Named turns come first, each shown by rows before and after it. Which turns, in which order, take the first row of each pair that follows to the second? Write the first one first, as in the answered first pair.
turn pabig:
.12,-.13,-.20,-.12,-.13,-.09,-.04,.03,.00,-.04,-.13,-.15,.35,.04,-.01,-.05,.09,-.04,-.15,-.09,.23,-.13,-.01,.03,-.06,.04,-.09,.09,-.19,-.05,.08,.03,-.07,-.07,.19,-.05,-.12,.05 => .00,-.12,-.23,-.13,-.14,-.13,-.13,-.03,.03,-.03,-.13,-.13,.36,.07,-.01,-.11,.04,-.07,-.12,-.05,.20,-.12,-.03,.02,-.08,.08,-.05,.07,-.10,-.06,.20,.02,-.07,-.12,.15,-.05,-.13,.06
.18,.19,.13,-.03,-.13,.02,-.14,.07,-.06,.03,.03,-.11,-.06,-.04,.02,-.06,-.10,-.48,.26,-.13,.08,-.03,.04,-.09,-.20,.01,.08,.00,-.32,.22,-.19,.09,.08,.07,.04,.17,.12,-.14 => .31,.07,.09,.04,-.13,.08,-.02,.10,-.15,.00,.08,-.16,.04,-.06,.03,.05,-.05,-.35,.12,-.23,.18,.04,.01,-.12,-.09,-.04,.00,.16,-.39,.09,-.29,.08,.06,.18,.21,.11,.11,-.07
.07,-.02,.03,-.07,.01,-.22,.01,.07,-.05,.12,-.06,-.06,-.04,.03,-.05,.06,-.01,-.13,.04,-.07,-.05,-.12,-.02,-.08,.02,.00,.07,-.12,-.21,.10,.13,.07,-.01,.06,.03,.11,.12,-.10 => .14,-.08,.02,-.02,.00,-.19,.07,.10,-.09,.09,-.05,-.08,-.01,.01,-.06,.12,.01,-.08,-.03,-.11,-.01,-.10,-.05,-.09,.04,-.03,.02,-.03,-.24,.04,.05,.08,-.02,.11,.09,.08,.12,-.08
turn tebi:
-.18,-.15,.18,-.19,-.03,-.22,-.05,-.18,.02,.17,-.18,-.18,-.05,-.07,-.01,-.09,.11,.18,-.22,-.28,-.15,-.24,-.19,-.07,-.25,-.06,.08,-.03,-.08,.03,.14,-.14,-.13,.20,-.11,.13,.05,-.26 => .32,-.25,.11,.01,-.02,.07,.34,.05,-.09,.02,-.08,-.23,.04,-.05,-.04,.14,.13,.24,-.23,-.31,.06,-.03,-.05,-.07,-.07,-.12,-.08,.17,-.21,-.10,-.28,-.12,.03,.18,.14,-.03,.04,-.01
.22,-.13,.05,.04,.10,.07,.10,.05,-.10,.01,-.07,-.16,.01,-.04,-.06,.13,.08,.10,-.14,-.16,.11,-.06,-.03,-.08,.08,-.01,-.09,.03,-.13,-.11,-.12,-.03,.00,.17,.15,-.06,.01,-.04 => .15,.03,.16,-.09,.14,.05,.00,.03,-.04,.08,-.13,-.08,-.17,.03,-.05,-.01,.05,-.10,.05,-.06,-.02,-.20,.08,-.03,-.09,.05,.05,-.23,-.18,.11,-.05,.00,.02,.03,-.06,.05,.07,-.14
-.09,.04,-.08,-.11,-.02,-.06,.13,.16,.18,-.18,.17,-.17,.17,.01,.05,-.11,-.13,-.02,-.06,.04,-.14,.22,-.02,.03,.00,-.23,-.29,-.17,.22,-.04,-.02,.17,.00,-.12,-.01,-.02,-.07,.19 => -.09,.07,-.06,-.13,-.02,-.07,.10,.15,.20,-.15,.15,-.15,.13,.02,.07,-.18,-.14,-.07,-.01,.06,-.19,.18,.00,.03,-.03,-.22,-.25,-.24,.22,.01,-.01,.15,.01,-.16,-.06,.02,-.04,.15
turn tokol:
.03,.17,-.01,.09,-.02,.10,-.06,.10,.16,-.10,.01,.15,-.08,.06,.04,-.15,-.25,-.27,.47,.28,-.03,.05,.18,-.06,-.14,.15,.10,-.22,.20,.13,-.02,.05,.22,-.24,-.17,-.01,.00,.20 => .45,.05,.11,.12,.01,.23,.26,.24,-.05,-.14,.05,.05,-.09,.03,.00,.09,-.07,-.16,.27,.06,.07,.06,.27,-.02,-.02,.04,-.06,-.08,-.10,.11,-.35,.02,.21,-.04,.08,-.04,.08,.25
-.07,.10,.11,-.18,-.03,.05,-.10,-.19,-.14,.06,-.15,.09,-.12,.26,-.01,.24,.03,.15,-.21,-.19,.00,-.04,-.13,.07,.06,.17,.01,.01,-.18,.07,.08,.25,-.35,.07,.12,.09,-.17,-.11 => -.16,.06,.05,-.12,-.05,.07,-.12,-.21,-.12,.04,-.12,.10,-.04,.24,.02,.23,-.02,.20,-.25,-.15,.01,.05,-.18,.03,.09,.19,.00,.12,-.09,-.06,.13,.25,-.36,.08,.16,.02,-.22,-.04
.09,.09,-.11,.04,-.03,.08,.01,.10,.15,-.16,-.01,.18,-.15,.07,-.05,.00,-.18,-.13,.26,.18,-.05,.08,.12,-.04,-.08,.02,.20,-.12,.07,.08,-.05,-.05,.16,-.28,-.11,-.05,.00,.06 => .34,.01,-.04,.08,-.02,.16,.17,.17,.04,-.19,-.01,.11,-.14,.02,-.08,.15,-.08,-.05,.14,.08,.01,.08,.17,-.02,-.01,-.06,.14,-.03,-.09,.06,-.24,-.06,.16,-.15,.04,-.07,.04,.11
.00,.26,-.04,-.11,.06,.12,.07,-.12,-.05,-.05,-.10,-.08,.04,.04,-.11,-.12,-.08,-.01,-.05,.12,-.01,-.34,-.15,.14,-.11,.10,.05,.02,-.06,.02,.22,-.10,-.21,.13,-.01,-.12,-.01,.04 => .11,.20,-.06,-.08,.07,.15,.15,-.09,-.11,-.07,-.09,-.10,.06,.04,-.11,-.03,-.04,.06,-.12,.06,.03,-.29,-.14,.14,-.06,.06,-.03,.08,-.14,-.01,.13,-.12,-.23,.18,.09,-.14,.00,.06
Now pairs of rows:
Between the rows of a pair lie two turns.
-.22,.04,-.06,.05,.07,-.13,-.16,-.22,.16,.11,-.07,.03,-.05,.12,.04,-.25,.05,-.01,.13,.14,.02,-.02,-.09,.09,-.13,.08,-.03,-.08,.21,.02,.15,.00,.08,-.12,-.11,-.07,-.08,.01 => -.15,-.01,-.15,.15,.04,-.08,-.08,-.16,.17,.05,-.02,.00,.05,.11,.01,-.19,.01,.03,.12,.17,.11,.11,-.11,.05,-.05,.10,-.08,.04,.25,-.11,.08,.00,.14,-.15,-.04,-.14,-.12,.12 : tebi pabig
.14,-.27,-.11,.11,-.07,.04,.17,-.08,-.08,-.11,-.08,-.10,.30,.05,.00,.28,.09,.24,-.31,-.17,.12,.11,-.06,-.08,.19,-.12,-.17,.41,.03,-.18,-.16,-.16,-.01,.33,.23,-.08,-.06,-.02 => .36,.00,-.12,.11,-.07,.28,.26,.10,.13,-.21,-.05,.07,.06,.21,-.01,.18,-.09,-.16,.28,.16,.07,.18,.29,-.01,.02,.00,-.02,.04,.10,.13,-.38,-.08,.31,-.20,-.07,-.11,-.02,.13 : pabig tebi
.27,-.01,-.03,.12,.00,.20,.15,.13,-.04,-.09,.09,-.06,-.01,.04,-.05,.14,.07,.01,.06,-.06,.09,.11,.09,.07,.05,-.10,-.06,.04,-.08,-.10,-.20,.00,.07,-.07,.09,-.07,-.04,.18 => .26,-.05,.05,.05,.02,.14,.11,.08,-.13,-.02,.05,-.11,-.03,.02,-.06,.17,.18,.06,-.09,-.20,.02,-.02,.06,.09,.06,-.12,-.08,.03,-.21,-.07,-.17,.01,-.06,.08,.12,.00,.00,.05 : tebi tokol
.18,-.02,.09,-.17,.09,.12,.05,.12,-.15,-.05,-.24,.01,-.17,-.03,.01,.00,.01,-.20,.11,.04,-.03,-.19,.09,.01,-.07,.15,.02,-.19,-.17,.17,-.12,.02,.03,-.01,-.04,.07,.16,-.02 => -.04,-.03,.10,-.22,.08,-.03,-.13,-.01,-.16,.03,-.29,.00,-.15,-.09,.01,-.07,.03,-.14,-.03,-.02,-.08,-.26,-.02,-.01,-.08,.14,.04,-.17,-.12,.15,.06,-.01,-.10,.10,-.07,.12,.14,-.12 : pabig tebi
.08,-.02,-.02,-.15,-.16,-.14,-.17,-.13,.06,-.02,-.04,.09,.02,-.05,-.07,-.24,-.08,.24,.09,-.03,.09,-.04,-.20,.01,.14,-.19,.05,-.02,-.02,-.17,.09,.10,-.12,.04,.02,.10,.00,-.03 => .30,-.05,-.04,-.09,-.15,-.03,-.03,-.03,.01,-.08,.01,.07,.05,-.06,-.07,-.18,-.07,.27,.07,-.06,.15,.02,-.14,.01,.20,-.21,.00,.06,-.07,-.18,-.07,.11,-.07,.02,.10,.04,.01,.08 : pabig tebi
.11,.02,.09,.29,.01,.25,.07,.08,.01,-.06,.10,-.04,.12,.12,-.05,-.06,.07,.04,.15,.04,-.03,-.03,-.03,-.05,.19,.12,-.11,.10,-.12,.00,-.24,.12,.05,-.20,.03,.00,-.01,.27 => -.16,.09,.12,.20,.00,.11,-.14,-.03,.10,.02,.03,.02,.05,.14,-.04,-.22,.01,-.04,.27,.11,-.16,-.13,-.09,-.05,.08,.17,.00,-.05,.01,.10,-.01,.16,.00,-.28,-.13,.08,-.03,.14 : pabig tebi
-.18,-.11,.13,-.18,.04,-.17,-.14,-.17,-.10,.07,.01,-.06,-.01,-.02,-.02,-.07,.16,.06,-.11,-.12,-.14,-.16,-.08,.01,.04,-.01,.00,-.02,-.06,.08,.17,-.04,-.13,.20,.01,.10,.11,-.18 => .28,-.13,.13,-.07,.06,.08,.18,.06,-.15,-.07,.08,-.08,-.06,.04,-.04,.12,.21,.02,.00,-.09,-.03,-.08,.13,.04,.11,-.04,-.07,.01,-.20,.12,-.22,-.01,.04,.11,.12,.00,.16,.02 : tokol tebi
.04,.11,-.09,-.07,-.03,.11,-.04,.04,-.05,-.10,-.13,.02,-.01,.15,.15,-.06,.05,-.18,.06,.17,.07,.06,.12,.28,.21,-.11,.10,-.03,.14,.21,-.21,-.16,-.03,-.39,.00,-.13,.21,-.01 => -.22,.10,-.07,-.14,-.05,-.03,-.21,-.07,-.04,-.04,-.18,.03,-.02,.12,.16,-.16,.07,-.15,-.03,.16,.00,.00,.00,.25,.16,-.08,.11,-.05,.21,.19,-.01,-.17,-.13,-.31,-.05,-.09,.21,-.12 : tokol tebi
-.13,.01,.01,-.06,-.02,-.12,-.15,-.11,-.04,.06,-.05,.00,-.01,.02,-.02,-.05,.09,.03,-.09,-.09,-.10,-.12,-.05,.02,-.02,.03,.02,-.01,-.01,.06,.07,-.06,-.15,.07,.01,.10,.03,-.18 => .10,.06,.06,-.07,.00,.00,-.02,.01,-.05,.02,-.06,.03,-.11,.08,-.03,.00,.08,-.08,.05,-.03,-.11,-.12,.12,.05,-.03,.00,.03,-.10,-.10,.17,-.09,-.04,-.05,-.04,-.01,.10,.09,-.11 : tebi tebi
.27,-.06,.11,-.03,-.01,.08,.17,.17,.01,.16,.03,-.07,-.13,.13,-.10,.14,.01,-.05,-.05,-.28,.11,.05,.34,-.04,.17,-.01,.22,-.16,-.37,.13,-.32,.07,-.11,-.04,.10,.07,-.02,.01 => -.01,.06,.12,-.14,-.02,-.03,-.05,.06,.11,.23,-.03,.01,-.21,.18,-.11,-.03,-.07,-.16,.10,-.17,-.01,-.05,.29,-.03,.02,.06,.35,-.33,-.25,.26,-.09,.09,-.14,-.16,-.12,.13,-.04,-.11 : pabig tebi
.04,-.34,-.27,.22,-.08,.18,.03,.17,.02,.04,.11,-.05,.08,.09,.11,.03,.02,.10,-.09,-.04,.23,.27,-.04,-.10,-.02,.02,-.09,.07,.18,-.12,-.16,-.22,.04,-.01,.04,-.02,-.21,.32 => -.05,-.20,-.24,.17,-.07,.18,-.05,.16,.14,.05,.10,.02,-.04,.16,.13,-.09,-.06,-.08,.15,.10,.17,.22,.05,-.08,-.12,.08,.04,-.11,.27,.03,-.10,-.19,.12,-.24,-.15,.01,-.19,.30 : pabig tebi
-.09,-.11,-.06,.17,-.12,-.10,.03,.09,.09,.08,.02,-.21,.05,-.08,-.10,.01,.15,-.04,-.03,-.02,-.02,.08,-.06,-.25,.07,-.09,-.10,.08,-.13,-.05,-.08,.03,.02,.10,.16,-.02,-.04,-.05 => -.03,-.06,.05,.07,-.10,-.09,.03,.10,.05,.12,.00,-.20,-.07,-.05,-.10,.01,.19,-.14,.03,-.03,-.09,-.04,.01,-.20,.01,-.10,-.06,-.06,-.23,.11,-.12,.04,.01,.09,.09,.05,.00,-.14 : tokol tokol
-.15,-.03,-.02,-.06,.00,-.09,-.17,.00,.12,-.10,-.18,.07,-.20,-.04,.09,-.25,-.18,-.05,.14,-.02,-.13,-.01,-.01,-.02,-.36,.09,.01,-.36,-.03,.00,.09,-.10,.01,-.03,-.21,-.03,-.12,.02 => .23,-.08,-.06,.04,.01,.12,.10,.17,.06,-.20,-.11,.04,-.19,-.01,.09,-.07,-.16,-.05,.18,-.01,-.02,.14,.14,-.01,-.25,.05,-.08,-.26,-.14,-.03,-.22,-.09,.16,-.06,-.06,-.12,-.09,.19 : tebi tebi
-.17,-.15,.02,-.02,.02,.05,-.10,-.12,-.04,.02,.11,-.03,.17,.01,.18,.08,-.02,.04,-.06,-.02,-.01,-.13,.03,.10,.12,.05,.08,.01,-.13,-.02,.06,-.02,-.02,.12,.02,.05,.02,-.15 => -.16,-.09,-.08,.06,-.01,.10,-.11,-.07,.05,-.01,.15,.00,.19,.03,.19,.06,-.12,.01,.05,.08,.05,.00,.05,.05,.13,.11,.09,.05,-.01,-.10,.04,-.02,.07,-.02,-.02,-.01,-.01,-.03 : tebi tokol
.15,-.07,.01,.00,.05,.21,.18,-.16,-.05,.02,-.05,.06,-.15,-.10,.20,.10,-.09,-.09,-.02,-.01,.14,.28,.29,.06,-.25,-.10,.02,-.19,.07,.12,-.21,.13,-.03,-.26,.05,.08,-.02,.00 => -.03,-.04,-.06,.00,.02,.18,.06,-.20,.05,.04,-.06,.10,-.13,-.10,.20,-.01,-.18,-.11,.03,.08,.13,.31,.24,.04,-.27,-.07,.06,-.20,.22,.09,-.09,.11,.01,-.32,-.01,.08,-.05,.01 : tokol tokol
.04,-.17,.10,-.02,.00,.02,.00,.08,-.11,.02,.10,-.04,.04,-.04,-.01,.13,.13,.18,-.25,-.04,.06,-.05,-.05,.01,.08,-.01,.00,.02,-.05,-.08,.02,-.06,-.10,.12,.15,.02,.03,-.04 => .02,-.07,.17,-.12,.01,.00,-.09,.05,-.08,.09,.03,.01,-.09,-.02,-.01,.06,.13,.04,-.13,-.02,-.04,-.14,.00,.05,-.05,.01,.09,-.15,-.09,.10,.09,-.07,-.11,.05,-.01,.10,.08,-.16 : tokol tokol
-.11,.04,.00,.03,.03,-.11,-.03,-.03,.08,.10,-.09,.06,-.01,-.03,-.14,-.06,.00,-.16,.14,-.03,-.16,-.12,-.03,.02,-.13,.00,.01,-.03,.04,.02,.14,.12,-.05,-.10,-.12,.07,-.12,-.07 => .05,-.02,.09,-.02,.05,-.10,.07,-.02,-.01,.10,-.12,.02,-.03,-.07,-.15,.01,.10,-.12,.04,-.14,-.15,-.16,.01,.05,-.09,-.06,-.04,-.01,-.13,.04,.05,.10,-.13,.04,-.05,.09,-.08,-.11 : tokol tebi
.19,.09,-.06,-.04,-.04,-.22,-.10,.03,.11,-.07,-.08,-.10,.02,.01,.00,.03,-.03,-.11,.18,.19,-.08,.04,.12,-.03,.19,.03,.16,-.03,.03,.04,-.08,-.05,.02,-.10,-.04,.13,-.08,-.02 => .02,.06,-.05,-.08,-.04,-.34,-.21,-.06,.08,-.02,-.11,-.12,.06,-.03,.01,-.01,.01,-.03,.01,.14,-.12,-.01,.01,-.04,.18,.02,.14,.01,.04,.01,.06,-.06,-.08,.02,-.03,.16,-.09,-.09 : pabig tebi
.11,-.20,-.10,.16,.01,-.16,-.04,.08,-.08,.08,-.07,-.02,.00,-.16,.03,.10,.03,-.01,-.33,-.14,-.07,-.11,-.04,-.04,.16,.13,-.11,.01,-.02,-.08,.01,-.09,-.10,.25,.10,-.02,-.06,.14 => .13,-.10,.02,.02,.03,-.18,-.10,.07,-.10,.15,-.12,.02,-.15,-.11,.01,.03,.05,-.15,-.21,-.13,-.18,-.26,.02,.02,.06,.15,-.04,-.20,-.10,.13,.03,-.08,-.10,.20,-.05,.07,.03,.04 : tokol tokol
.24,-.04,-.04,.14,-.05,.17,.20,.05,.05,-.02,-.08,-.03,-.04,.04,-.11,.03,-.13,-.06,.14,-.12,.15,.18,-.02,-.05,.24,-.05,-.12,.25,.00,-.02,-.24,.01,.18,.04,.17,-.06,-.11,.15 => .32,-.04,.11,.04,-.03,.13,.21,.06,-.04,.01,-.13,-.05,-.12,.02,-.13,.05,-.02,-.08,.06,-.22,.10,.04,.03,-.02,.19,-.10,-.15,.19,-.16,.09,-.27,.00,.08,.12,.16,.01,-.03,.04 : tebi tokol
-.43,.01,-.04,.06,-.09,-.08,-.29,-.02,.10,.09,-.10,.10,.12,.12,-.03,-.08,-.11,.07,.01,.11,.04,.21,-.13,.01,.03,.01,.13,.02,.28,-.26,.32,.06,.03,-.18,-.07,-.04,-.17,.01 => .09,-.15,.03,.12,-.05,.07,.11,.14,-.15,.01,-.05,-.04,.16,.06,-.05,.23,.07,.26,-.25,-.15,.19,.24,-.04,.05,.20,-.16,-.08,.23,-.05,-.33,-.09,.02,-.01,.10,.26,-.08,-.08,.09 : tokol tokol
.14,.12,-.12,.08,.14,.19,.23,-.05,.36,-.06,-.06,.08,-.15,-.01,-.12,.06,-.19,.03,.45,.19,.16,.15,.16,-.03,-.11,.12,.14,-.07,.35,.15,.00,-.03,.09,-.46,-.32,-.12,-.03,.20 => .12,-.05,-.27,.23,.15,.20,.29,-.06,.31,-.11,.01,-.01,.09,-.08,-.09,.17,-.17,.28,.19,.09,.29,.31,.01,-.10,.07,.07,-.01,.26,.38,-.15,-.03,-.06,.05,-.27,-.09,-.23,-.09,.29 : tebi tebi
-.07,-.26,.06,-.08,.03,-.05,.00,-.03,-.04,.11,-.10,.00,.14,-.03,.12,.03,.04,.10,-.29,-.23,-.04,.05,-.13,.01,.13,-.02,-.10,.10,-.16,.02,-.02,-.09,-.14,.27,-.02,.00,.10,-.08 => -.11,-.13,.15,-.19,.05,-.07,-.09,-.06,.03,.14,-.15,.05,-.02,.00,.12,-.06,.01,-.07,-.11,-.14,-.11,-.08,-.07,.06,.00,.03,.01,-.14,-.18,.22,.05,-.08,-.11,.14,-.18,.09,.13,-.17 : tebi tebi
.37,.05,-.15,-.03,-.16,.15,.21,.06,.03,-.03,-.18,.15,.00,.01,.21,-.17,.03,.11,.09,-.07,-.04,-.04,.16,.20,-.06,-.03,.05,-.06,-.20,.07,-.17,.08,.06,-.19,.09,-.08,.09,-.17 => .10,.05,-.08,-.14,-.16,-.05,.00,-.10,.02,.08,-.26,.14,.01,-.03,.23,-.28,.08,.13,-.05,-.15,-.16,-.17,.02,.20,-.12,-.03,.10,-.10,-.19,.11,.07,.07,-.10,-.06,.04,.00,.09,-.33 : tebi pabig
.50,.09,-.07,.01,-.09,-.05,.11,-.11,.05,-.09,.07,-.25,-.19,.16,-.10,-.17,-.18,.03,.01,.05,.23,.21,.06,-.21,.02,-.03,-.03,.17,.23,.11,-.12,-.10,.30,-.23,.14,-.01,-.03,.00 => .22,.01,-.14,.01,-.08,-.19,-.04,-.23,.06,-.03,.08,-.26,-.06,.10,-.08,-.23,-.19,.19,-.19,-.02,.20,.21,-.13,-.25,.06,-.04,-.03,.33,.34,-.06,.08,-.12,.18,-.08,.19,.00,-.11,-.07 : tebi tebi
-.06,-.01,.01,.23,.10,-.10,.06,.05,.04,.03,-.11,.07,.07,-.10,-.09,-.05,-.03,.15,.03,-.01,.05,.09,.11,.02,.22,-.02,-.08,.28,.06,.11,.00,-.07,.07,.00,-.13,-.01,.00,.09 => -.16,.01,.01,.19,.10,-.16,-.03,-.01,.06,.07,-.12,.09,.05,-.11,-.07,-.13,-.03,.11,.05,.00,.02,.03,.07,.03,.17,-.01,-.05,.23,.09,.14,.10,-.06,.03,.00,-.20,.02,.02,.00 : tebi tebi
-.16,-.22,.12,.03,.03,-.17,-.21,-.05,-.17,.17,-.21,-.13,-.09,-.10,.12,-.14,.09,.13,-.03,-.30,-.04,-.06,.01,-.08,.07,.09,-.03,.18,.03,-.17,.09,-.16,.06,.15,-.19,-.02,-.10,.22 => -.10,-.15,.00,.12,.01,-.06,-.16,.04,-.05,.11,-.14,-.06,-.08,-.06,.14,-.14,-.04,.08,.17,-.13,.02,.09,.10,-.12,.07,.15,-.01,.17,.18,-.21,.00,-.14,.21,-.09,-.25,-.11,-.14,.37 : tebi tokol
-.01,-.08,-.04,.14,-.07,.06,.08,-.03,-.07,-.12,.06,-.06,.21,-.05,-.04,.05,.08,.18,-.17,-.06,.20,.09,-.10,-.05,.15,.00,-.11,.20,-.05,-.20,-.03,-.03,-.06,.13,.10,-.07,-.01,.04 => .28,.06,.08,.10,-.03,.20,.21,.09,-.08,-.15,.03,-.02,.02,.03,-.05,.05,.09,-.03,.07,.01,.17,.02,.14,.02,.05,.00,-.07,-.02,-.19,.04,-.25,.01,.06,-.04,.02,-.02,.09,.05 : tebi pabig
.47,-.12,-.03,.19,.02,.05,.36,.17,.16,-.24,-.19,-.17,.02,.30,.02,.01,-.19,.06,-.12,.02,-.13,-.32,.19,.14,-.12,.04,-.02,-.18,-.18,-.07,-.15,.05,-.02,-.02,.15,-.11,-.06,-.04 => .17,-.26,-.13,.22,-.01,-.12,.21,.04,.14,-.18,-.19,-.23,.20,.22,.04,-.01,-.17,.27,-.36,-.08,-.13,-.28,-.04,.09,-.04,.03,-.05,.02,-.05,-.27,.04,.02,-.15,.20,.25,-.13,-.13,-.07 : tebi tebi
.11,.00,.09,-.04,-.13,.08,.20,-.04,-.01,-.04,-.19,-.07,.08,.14,.19,-.07,.26,-.02,-.08,-.19,.08,-.22,.07,.03,.08,.03,-.07,-.07,-.02,.16,.06,-.14,-.03,.05,-.06,.04,.03,-.16 => .12,-.03,.05,-.01,-.14,.09,.22,-.01,-.02,-.07,-.16,-.10,.12,.15,.20,-.05,.27,.01,-.13,-.20,.09,-.20,.06,.02,.11,.02,-.08,-.02,-.02,.12,.02,-.15,-.02,.06,-.02,.02,.01,-.14 : tebi tebi
-.19,-.02,-.19,-.03,-.14,-.02,-.19,-.05,.12,-.21,.04,-.01,.06,.08,.10,-.18,.05,-.10,.21,-.01,-.13,.00,-.13,.15,-.03,.09,.20,-.03,.09,-.09,.26,.08,.18,-.07,-.13,.09,.04,.26 => .04,-.15,-.20,.06,-.12,.07,.02,.03,-.03,-.27,.10,-.11,.17,.04,.08,.02,.12,.06,.02,-.15,.00,.08,-.14,.12,.13,.00,.06,.20,-.03,-.23,.05,.07,.16,.09,.10,-.01,.05,.39 : tokol tokol
.09,-.06,.05,.09,-.08,.07,.13,.13,-.03,-.11,.00,-.05,.16,.09,.12,.07,-.17,.10,-.20,.00,.13,.16,.07,-.07,.06,-.01,-.18,.05,-.06,-.04,-.06,.08,.06,.13,.27,-.06,-.03,.04 => -.24,-.03,.07,-.01,-.08,-.11,-.10,-.03,.01,-.03,-.04,-.01,.16,.07,.15,-.07,-.17,.11,-.25,-.03,.03,.05,-.06,-.11,-.02,.02,-.10,-.01,.01,.00,.24,.06,-.05,.17,.16,.02,-.05,-.12 : tebi tebi
